Each run below is a few steps of one of 7 hidden systems, one row a step.
path 1, F:
[[-13  11  -7 -37  38  55 -39   8 -28 -29 -23  18 -32 -53 -11  34  28  30
  -54   2 -54  27   2 -14   5   6]
 [  9  38  31  33 -34 -29  -9  -6   6   2   7 -18  11  32   4 -64 -31 -12
   -6  16  90 -25 -17  32  35   0]
 [ -5   5 -86 -25  32   9  -4   2 -10  28  13 -15 -34  -5 -18  -2  16  49
   -2   6 -84  -3   3 -24 -27  31]
 [-36  21  54  12   9  41 -40  -7 -39 -28 -35 -15   4 -11  -4  -3 -16 -29
  -23   9  79  -7 -28  11  42  -4]
 [ 45  23 -48   0  -4 -24   0  -3  52  36  27 -14 -26   4 -19 -57  -6  61
   -8  -5 -31 -21   6  31 -14  33]
 [-57  35 -13 -17  19  24 -48  11 -74 -23 -25  -8 -13   0   6  24   5 -22
  -32  39   1  20 -13 -43  26   5]
 [ 18   4  -1  32   1  18   2 -21  34  34  14 -30   3  15 -37 -70  -8  34
    5 -20  46 -43 -38  55   8  24]
 [ -5  43 -44 -35  15   9 -42   8 -39 -15 -22  -5 -53 -37   5   5   0  28
  -45  26 -57  21  29 -37   9  15]]
path 2, Y:
[[-20 -13 -29   4  29 -17   6  25  15  32  47  -9 -18  59 -12  -6 -13  19
   38  10 -12 -29 -21   5 -33  26]
 [-10  -3  -7   1 -15  37  -5 -22 -18 -21 -24 -14  44 -54  -5  38  19  -6
  -15   2  -9  41 -15 -24  24   5]
 [ 30  13  26   1   3 -20  -5  -5  21  11  -5  17 -28  26  -3 -58  -5   0
  -18 -18  27 -35  15  44   2 -18]
 [-28   2 -38  -9   8 -11   7  25 -29 -10  26  -3 -11   2   8  31   0  18
   14  28 -42  20   5 -43 -16  17]
 [  1  -1  28  20 -12  25  -8 -27   7   3 -27 -25  28 -19  -4  -8 -17 -22
    5 -11  53  -9 -22  19  24   2]
 [ 24   4 -26 -25  17 -10  -2   9  18  17   6  17 -29   9  -6 -12  18  26
  -19 -10 -54  -5  19  10 -20  -1]
 [-33  12  25  14 -14  -3 -10  20 -30 -33   8  -2  14   2   8  16 -12 -11
    1  26  37  18 -17 -14  21   2]
 [ 23  -6 -33   6   1   3  13 -29  21  37  -9 -21   3   3 -14 -34   1  12
   12 -21  -9 -31  -2  15  -9   9]]
path 3, V:
[[-28 -15 -35  -7  18   3  -3   4  -5  24   1 -20  22  27   0  40   1 -22
   31  12 -28   3 -13 -27 -18  15]
 [ 12 -19  44   1   3  28   2 -17  10 -14 -28  13  11 -31  -2   7   9 -16
   -8 -29  22   2   0  21   8 -20]
 [ 30   6 -11   1 -19 -39  18  13  24  -2  24  12  -8   6  10 -13  -2  23
    1   3 -20   5  24   5 -12   3]
 [-31 -11  -3  -1   6  -3   5   6 -23   2   4  -1  21  30   7  28   8 -30
   15  10   1   7 -12 -21  -6  -7]
 [ 19 -25  10  10  -4  17  22 -25  19   1 -18  -5   6 -29  -4  -2   0   1
   13 -30   5  -8   2  11  -4  -5]
 [ 16   3   7 -12  -7 -30   1  22  13 -11   6  18  -9   2  18  15  -4  -1
   -4   5 -18  15  28  -6 -12  -7]
 [-13 -14   4  13  -8  -4  13   1   7  10  13  -6  34  25  -1   9   1 -17
   22   1  17  -1 -19   3  -4   0]
 [ 14 -17  -7  -6   0   8  16 -17   4   2 -14   8   5 -20   2  12  16   0
    3 -20 -28   7  13  -4 -10 -11]]
path 4, Y:
[[-15  29  27  43 -39 -11 -12   3   4 -11  18 -38  40   9  -5 -23 -38  -2
   10  30  89   2 -40  16  41  23]
 [ 13   5 -79 -29  32  18 -10 -31   0  52 -27 -13 -18   7 -18 -25  33   9
  -21 -18 -77 -17   7  -6 -18   6]
 [-30  21  61   5   5  22 -30  32 -39 -62   3  14 -28 -33   4  11 -17  16
  -29  21  52  19  -7   2  29   2]
 [ 29  21 -60  12 -17 -29  -1 -15  41  52  14 -45   1  19 -12 -46 -24  25
   18   6  -7 -24  -4  13  -6  39]
 [-40  19  -2 -32  34  46 -52   3 -45 -14 -33   2  -4 -12  -4  40  23 -20
  -43  16 -25  25 -13 -23  17  -1]
 [ 16  20  18  30 -13   0   3   0  22  -4  29 -17 -18  -6 -26 -65 -22  55
   -8  -2  55 -24 -22  45  14  23]
 [ -7  40 -69 -30   0 -11 -35  -1 -25  18 -21 -19 -10   0  12  13   4  -4
  -22  29 -59  21  18 -45   2  18]
 [-32   9  48  18  27  46 -32   3 -13 -13  -7 -16 -13  -2 -22 -18 -21  10
  -10   0  70 -23 -40  33  25  18]]
path 5, D (8 x 26):
[[  8  34 -42 -20   0  24 -34 -25  -3  21 -26 -16  15 -11 -19 -13  29   3
  -47   4 -34  14 -12   1  20   8]
 [-17  28  16   5  20   4 -17  10 -30 -12   7  11 -41  25 -11 -49  -1  18
  -30   7  34 -25 -12  20  15  -5]
 [-15  23 -42  16  -9   7  -8   5 -16  -4  23 -38   1 -18 -19  -8 -15  42
    6  29   3   8 -25 -17  13  45]
 [-13  34  -2 -17  23  27 -59  -8  -4  15 -41 -28 -14  -3  -9  -6 -15 -16
  -30  13   9 -11  -7   7  20  21]
 [ -5  24   1   1  14  19 -25  16  11  -4  32  -1 -12  11 -32 -28  11  46
  -33  11   8  -2 -34  35  12  25]
 [-27  47 -35  -2 -11   6 -31  -1 -37  -5  -2 -22   5   1  -9 -18   7   9
  -36  35   4  16 -20 -20  31  18]
 [-15  28 -16   7  23  25 -33  -8 -14  18 -10 -31 -28   9 -22 -46 -16  20
  -17   5  26 -34 -24  17  15  25]
 [-15  36 -15  -5  10  27 -41  16 -11 -14  11 -20 -21 -27 -24  -5  -5  48
  -34  27   0  12 -24   2  19  42]]
path 6, L, 8 rows:
[[ 16   1 -30   0  -1  26 -11 -34  11  23 -33 -36  11 -43 -12  -4  -4   7
    1 -13 -16  -1  -2  -6   7  20]
 [ -7  23  25 -16  17   1 -30  17 -13 -13  -5  23 -25  20   0 -11   9  -4
  -39   6   6  -2   5  16   9 -12]
 [ -7  12 -28  17 -15 -12   7   8   0   1  33 -20   6   3 -11 -15  -8  34
   10  17   5   3 -21  -5   4  28]
 [ -9  12 -21 -11   7  19 -18 -25 -27  11 -42 -17  -1 -11   5  -3   3 -24
  -10   0  -9  -4   1 -17  13  -3]
 [ -2  14  18   5  17   7 -16   9   2  -7   7   4 -29   4 -12 -27  -8  26
  -14   0  23 -18 -10  26   4   8]
 [ -5  25 -34  -5 -12  -4 -19   7  -9  -3   1 -22   2 -15   0   7  -8  14
   -8  23 -17  20   3 -22   9  22]
 [-17  16  -2   1  12  21 -23 -13 -14  14 -19 -12   6  22 -11 -21   5 -16
  -15   3  19 -17 -21  11  15   1]
 [  4  14 -20   3   6  10  -1   0 -12  -8   8  -5 -31 -21 -11 -23   0  44
  -13   3 -11  -3  -1   1   2  16]]
path 7, W, 8 rows:
[[ 45  23  -6 -22 -11 -34 -16  -5  32  21 -24   4 -14   9  18 -19 -11 -18
  -17  -7 -21  -9  42  10  -5  -7]
 [-44 -16   8  -1  31  15   0  28 -21  -8  32  18  -3  34 -11  24  15   4
    8   8  -4   0 -27  -3 -12   1]
 [ 23   1 -11  20 -35   3  17 -34  10   1 -12 -25  31 -35  -2 -15  -4   7
    7 -10  14   8  -8   0  15   8]
 [  7   3   5 -23  19 -13 -12   8  -7   5 -18  21 -37  16  17  -2   1 -15
  -11  -5 -21 -13  31  -1 -16 -19]
 [-20 -12  16  19  -2   3   8  18   3 -14  33  -5  18   4  -8  16  -7  13
   18  10  26   7 -26   5   1  14]
 [ 22   7 -26  -7 -13  -1  -1 -25   9  16 -26 -15  15 -18   4  -1   2  -9
   -6  -7 -24   8  13  -7   3   1]
 [-13  -5  24  -5  21   0   0  12 -12  -9   3  25 -16  25   2  -6  10  -8
   -8  -4   8 -11   1  12  -5 -17]
 [  7  -6 -13  17 -17 -10  19   2   8  -5  19 -12  16 -16  -2   4  -8  21
   19   5   2   9  -7  -8  -2  16]]
path 8, X:
[[ -4  65 -23   6 -18 -28 -28   3 -49 -10  -7 -16 -39  14  10 -62 -21  12
  -38  35  28 -11  11 -13  33   1]
 [-41  24 -41   4  36  27 -44  11 -14  26   3 -54 -25  12 -21  -8 -34  23
   13  29   8 -25 -33  -9   3  56]
 [  1  42   4 -18  14  49 -69  -7   7  -2 -36 -27  -6 -44 -22  -2  -4  13
  -52  10   6  10 -15  16  35  31]
 [ -6  64 -21 -14   3  -2 -50   7 -14   9   7  -5 -18  33 -20 -54  13  22
  -68  30   6  -4 -19  22  28  13]
 [-43  45 -54   7  11  31 -35 -12 -52   9  -1 -44  -8  -1 -24 -31   1  27
  -24  31   9  -5 -41 -18  26  37]
 [ -8  52 -10  -3  16  36 -62 -17 -17   9 -41 -48 -32 -22 -15 -42 -29  13
  -34  16  37 -23 -12   9  34  35]
 [-13  63 -23 -18  24  20 -73  23  -5   5   4 -23 -43   4 -26 -30 -12  40
  -58  35  -3  -4 -18  14  22  46]
 [-34  65 -34  -6   5  36 -71  -5 -29  13 -10 -44  11   7 -30 -25   5  12
  -55  41  14   9 -51   1  45  43]]
path 9, V (8 x 26):
[[-15  53 -27  -9 -40 -38 -43  48  15  -7  41 -22  40  13   7  43 -14   4
  -17  68 -15  59 -13 -28  20  46]
 [-20 -10 -11  -5  30  45 -12 -49  -8  49 -35  -9  35  55 -28 -33  45 -45
  -18 -28  11 -33 -46  29   9 -23]
 [ 17  -5   5   5   4  11  32   0 -34 -50  10  30 -63 -60  -2 -31   8  69
  -19 -16 -15   1  27  -6  -2 -12]
 [-10  41 -12  10 -27 -45 -28  16 -11   7  -3 -40   1  20  25  -3 -55 -25
   21  43  32  -4  11 -30  13  25]
 [-16 -19  -9 -17  54  54 -28  -8  23  36 -12 -14  -2   7 -34  17  15   4
   -2 -14 -22 -18 -30  24 -13  23]
 [ 15  28  31  -1 -23   4  -8   2 -13 -44   1  23  -4 -32  -2 -19  20  23
  -53   1  18  25   3  15  32 -16]
 [ -2  23 -49  10  -7 -30   4  -9  -9  30  11 -23 -13  41  -1 -48 -11   7
    8  15   0 -26  -2  -9  -3  13]
 [-36  -9   1  -8  38  43 -20   5 -39 -13 -15  -7 -22 -16  -5  25   0   3
    5   3  -6  -4 -10 -20  -1  10]]
path 10, X, 8 rows:
[[ 45  11  29   3 -46  -4  22 -25   0 -43 -16  32  11 -61   9 -18  25  12
  -43 -21   5  30  24  11  27 -36]
 [-11   9 -20   6  -8 -62  21  20 -20  15  25   9 -16  71  23 -25 -14 -19
   24  17   4 -24  17 -15 -18 -16]
 [-21 -45  -2  11  24  41  18  -5   1   1  -1 -24  12 -36 -12  45 -11  10
   50 -17  -6  -3 -19 -16 -18  25]
 [ 43   4  48 -14 -16 -13 -12  -3  39 -12 -26  24   3 -22  15   3  -5 -18
  -23 -19   6  11  36  25   7 -22]
 [ -9  -6 -17  -4   2 -29  22  23  -4   3  45  28   0  50   0   1  25   7
    4   8 -27   3  -3  -2 -20 -11]
 [-13 -26  -4  21 -12  17  29 -26 -16  -5 -12 -17  38 -23   2  20   3 -18
   31 -11  11   8 -13 -21   3  -7]
 [ 34 -12  22  -3   4 -15  12  -3  21   1 -17  13 -28 -10  15 -13 -16  -4
    9 -24   3 -20  35  15 -14 -16]
 [-12 -15  12   0   3 -16  11  33   8 -16  36  17   4  12   9  39   2   5
   13  12 -13  16  -1 -10 -16   2]]
path 11, L:
[[  1  64 -78 -32 -38 -35 -38  -4 -28  12 -11 -12  33  19  15   3  28 -21
  -54  49 -57  52  10 -46  27   4]
 [-50  -1 -10  28  35  36   6 -23 -55  23   2 -13 -15  58 -30 -69  11   2
    4  -9  55 -62 -56  22  10 -11]
 [ 18  26 -32   5  -6  17  -8  -7 -27 -33 -20 -27 -62 -99   4 -13 -33  67
   -9   7 -19   7  33 -33  12  33]
 [-25  60  22 -18  13  -9 -87  24   3  17 -27 -26   1  47   4   1 -33 -49
  -32  43  44  -7 -11  14  29  21]
 [ -9   7 -62  -1  23  44 -11  -9   7  22  35 -24  -4  -9 -54 -25  31  73
  -20   3 -38  -1 -52  15  -1  45]
 [-19  60 -15  -4 -27   1 -27 -24 -77 -30 -39  -7  -3 -15  13 -38  12 -15
  -59  29  21  18   2 -30  50 -22]
 [-11  29 -31  18  29   1 -25   2  -5  34   9 -39 -56  31 -19 -67 -43  38
   10  13  28 -56 -16  19  -1  41]
 [-32  37 -31 -17  19  48 -56   4 -42 -22 -26 -34 -16 -60 -10  33  -8  26
  -31  33 -22  30 -12 -40  25  40]]
path 12, F:
[[-11 -26 -33   4  -1  14  35 -21 -16   6   4   3  33  -6  -9  16  35   0
   13 -11 -34  14 -14 -21  -8 -11]
 [ 11 -18  41   6   4   4  13 -12  -4 -14 -29  17 -15 -16  16  -5  -8 -20
    5 -25  24 -18  23  10  -3 -31]
 [ 14 -11   1   2 -10 -35  16  29  28  -4  30   6  -7   1  11  21 -22  12
   28   6 -14   8  20  -6 -21  14]
 [-12 -12   3  -3  -7   5   0  -5  -1   2 -10  -2  46   3   5  41  12 -36
    8   2  -6  22  -8 -16   1  -7]
 [ 23 -22  23   1  -2  -7  26 -11  20   0   3  26   9   5  -1 -12  19  -4
   -3 -28  -2  -5   6  26  -9 -27]
 [  0 -10   0   3 -15 -24  24  12 -18 -25   7  15  -6 -10  22  19  -5  -2
   17   4 -10  16  25 -27 -10 -14]
 [ -2 -29  13  11  -1  -4  17  -5  18  11  -4  -4  26   8   9  22 -10 -27
   37 -12  11  -7  -2  -2 -13  -5]
 [ 21 -20  16 -11   3  -3  12   5  25  -9   0  22   7 -16   5  30  14  -3
   -1 -16 -27  15  16   5 -15 -15]]
path 13, D (8 x 26):
[[ 14  -3  24 -11  -7 -13 -23  18  67  23  18   1  51  33  -9  32   2 -27
    0   6   2  16 -18  32  -2  16]
 [ -1  -8 -22 -14   1  11  19 -23 -20   4  -3  30  22  20 -13 -10  63 -10
  -30 -15 -39  11 -10   2   0 -34]
 [ -1   1  13  26 -15 -17  37 -12 -40 -21  -4   6 -26  -2  17 -40 -12   4
   15  -7  41 -19  14  -8   4 -26]
 [  3 -13 -22   6   4 -10   6  11  14   7   2 -26 -15 -26   9  25 -39  15
   45   6 -16  -5  18 -25 -22  30]
 [  0  -8  37 -19  14  13 -28   7  27   1 -22   6  22  -1   3  41   0 -35
   -6  -6   2  10   2  15  -1   1]
 [ 22  -5   0   1 -16 -11  22  -6  23   5  23  25  22  22 -12 -19  33   9
  -16 -13 -11   4  -8  26  -4 -17]
 [-15  -3 -16   5  -7 -13  23  -8 -47 -11  -8  10  -8   2  17  -4   7  -8
    6   3  -8   3  14 -33  -1 -22]
 [  7 -20  14  17   4  -1  13  -5  12   4 -10 -15  -9 -13   6  -2 -33  -1
   38 -13  25 -23   9   4  -9   6]]
path 14, W (8 x 26):
[[ 18  16  10 -14   8 -20 -29   2  41  38 -15  -4  -3  43   4 -18 -12 -33
  -10  -2   8 -26   8  30  -4  -1]
 [-22 -15 -19  -3  20  27  16  10 -17 -13  28  15   1  -5 -20  19  35  37
   -5   1 -35  17 -22  -7 -11   7]
 [  9  17   4  20 -36 -13   7 -24 -15  -6 -25 -14  23  -6  14 -26  -8 -23
   -3   3  38   1   0  -5  28 -14]
 [  9  -8 -10  -9  31 -10   0  15  10  11   3   7 -47   3   3  -2 -15  16
   16  -7 -26 -23  24   0 -30   8]
 [-23   2  24   4  -6  16 -16  10 -10 -22   4  -4  30  -9  -3  35   2 -11
   -3  14  21  25 -22  -6  17   8]
 [ 34   9 -20  -1 -11 -11  -1 -18  33  27  -6  -8   3   5  -6 -35   1   7
   -8 -11  -9 -14   5  21   0   4]
 [-27  -2  -5 -10  20   8   3  12 -38 -18   5  18 -20   7   5  12  16   4
   -9   7 -16   6   3 -20  -4 -12]
 [  7   1  13  24 -22  -8   7  -7  13  -2   4 -20  14  -7   3 -14 -25   1
   19   2  43  -8  -8  10  10  10]]

Which system made each of these runs?
path 15:
[[-22   8   7 -33  30  21 -45  32  -2 -12   1   8  -6  -3  -5  56  12  -3
  -25  20 -35  29  -2  -9  -3  13]
 [ 10  15  18  23 -35  -5  10 -19  12   1  12  -2  43  17 -15 -39  15   0
  -16  -2  47   2 -30  31  28  -8]]
	F
path 16, 2 rows:
[[-41 -45  69   1  35  32  22  19 -47 -56  -2  51 -13 -15  11  47  21 -19
    4 -17  19   9   2 -10  -9 -41]
 [ 56 -25   1  30 -49 -53  62 -12  59   7  25  -8  19 -11  15 -22 -27  16
   52 -21  14  -9  27  12 -19   3]]
	Y
path 17, 2 rows:
[[ 17 -13  48   3  27  -4  -4  19  21 -12  -3  10 -63 -13   6 -18 -44  21
   17 -18  28 -42  30  29 -17   3]
 [-11  17  -7 -14 -11  -4 -30  34  15 -12  20 -12  25 -15   2  55  -4   6
   -8  37 -25  47  -7 -20   5  33]]
	W
path 18, 2 rows:
[[ 26 -42  49  30 -26   9  42 -22  19 -27 -14   1  22 -59  11  17 -22  -6
   39 -33  42   4  13   7   0 -14]
 [ 42 -16  21 -30   9 -37  -6  21  59  16  -9  28 -11  15  23  31  -9 -31
    7 -15 -40   0  50  15 -32 -14]]
	L
path 19:
[[ 11  -2 -42  12   3  40   5 -56 -18  17 -53 -43 -10 -60 -11 -26 -10  14
    9 -22  -2 -19   0 -13  10  12]
 [ -3  37  40 -21  25   1 -56  30  -8 -19 -17  17 -53   4  10  -8 -20  -3
  -44  13  14  -7  20  16  12  -2]]
	L
path 20, 2 rows:
[[  6  10  20 -10  -2  22  -3 -10 -33 -42 -21  26 -21 -43   3  -8  22  17
  -42 -10   0  17  14  -3  17 -25]
 [  9  20  -1  15 -10 -40  -2  19  10   6  19 -12 -30  24  10 -32 -42  11
   20  17  28 -25  15   6  -5  17]]
	Y
path 21:
[[ -5  29   5  21 -20 -33 -13   4   4  18   4 -26   7  41   8 -35 -34 -22
   11  23  55 -22  -6   8  15   9]
 [ -9 -12 -42 -15  38  38 -10  -7  -5  15 -12 -19 -23 -26 -19  18   5  27
   10  -9 -50  -6  -4 -16 -18  27]]
	L
path 22:
[[-16 -11 -64   9   2   8  14 -26 -10  42  -3 -38  29  22 -10  -5  10 -12
   30   3 -22 -10 -26 -21 -10  15]
 [ -7  -6  29  -2  20  37  -2 -17 -33 -24 -34  15 -31 -33   0 -13   8   3
  -18 -23  18 -11   6   6  10 -24]]
	L
path 23, 2 rows:
[[-30 -54  51  38   4  25  51  20 -20 -57  37  14   2 -43  -2  41 -11  29
   51 -10  42   8 -17  -9  -9  -4]
 [ 67  -7 -14  -3 -45 -45  20 -29  63  33 -28  -9  38  -7  24  -2  -8 -37
   17 -21 -22   5  45   5 -12 -15]]
	Y
path 24, 2 rows:
[[-14 -27 -23  27 -11  -5  32  -8  -5   9  11 -32  18  -9   5  16 -23   0
   59   3  10  -5  -9 -28 -13  16]
 [ 20 -14  27 -18  12  20 -13 -14  19   2 -47   7   2 -30  11  26  -1 -30
   -5 -25 -10   2  25   5  -2 -13]]
	W
path 25:
[[  1 -31 -40   3  16 -20  30  -7  -3  24  -3 -11 -26   7  14   5 -18   0
   54 -12 -34 -26  27 -29 -39   2]
 [-13 -24  66   2  12  25  -6   7   2 -30 -20  11  12 -27   7  45  -8 -29
    9 -11  33  11   1   6   6 -10]]
	L
path 26 (2 x 26):
[[ 73  20  16 -11 -37 -36 -18  -2  64  -4 -23  -5  -5 -54  22   2 -35   6
  -14  -4 -12  15  57  13   3  13]
 [-31 -12  11 -26  39 -20 -10  42   5  13  29  35  -2  80   2  36  19 -31
    4  10 -26  -3  -5   5 -29 -14]]
	D
path 27, 2 rows:
[[ 41  -7  -6  31 -34 -41  58   1  17 -18  44   7 -30 -23   3 -50 -19  64
   25 -10  11 -15  25   9 -11   0]
 [-32   3 -13 -18  11  -9 -25  12 -34  -3 -34 -15   1   5  36  61 -25 -53
   23  27 -21  13  25 -56  -6   1]]
	W
path 28:
[[-11 -36  21   5  17   7  19  17  -2 -22   8  11 -11 -25   7  40  -7   7
   36 -11  -6   5  10 -13 -21  -1]
 [ 28  -7  23   6 -28 -20  10  -4  42   8  -2   1  37   1   9  13  -3 -23
   14 -10  11  12   8  15  -2  -7]]
	Y
path 29, 2 rows:
[[ 31  31 -55 -10 -33 -13  -9 -29  -4  11 -36 -28  11 -38  11  -8  -2  -1
  -18  12 -35  21  27 -31  16   8]
 [-29   1  35  -6  42   9 -23  18 -23   0  -6  18 -42  46  -1 -19  -6 -18
   -9  -3  33 -35  -6  22  -6 -16]]
	W
path 30, 2 rows:
[[ 34  -7   4   8  -1 -12  20  -3  28   2  12   7 -30 -14  -6 -34  -9  36
    6 -22  -1 -20  17  26 -13   4]
 [-21  17  -9 -12  -1  -9 -23  19 -25 -13 -10  -8  -3  -9  19  34 -18 -16
    0  29  -9  20  13 -36   4   7]]
	F
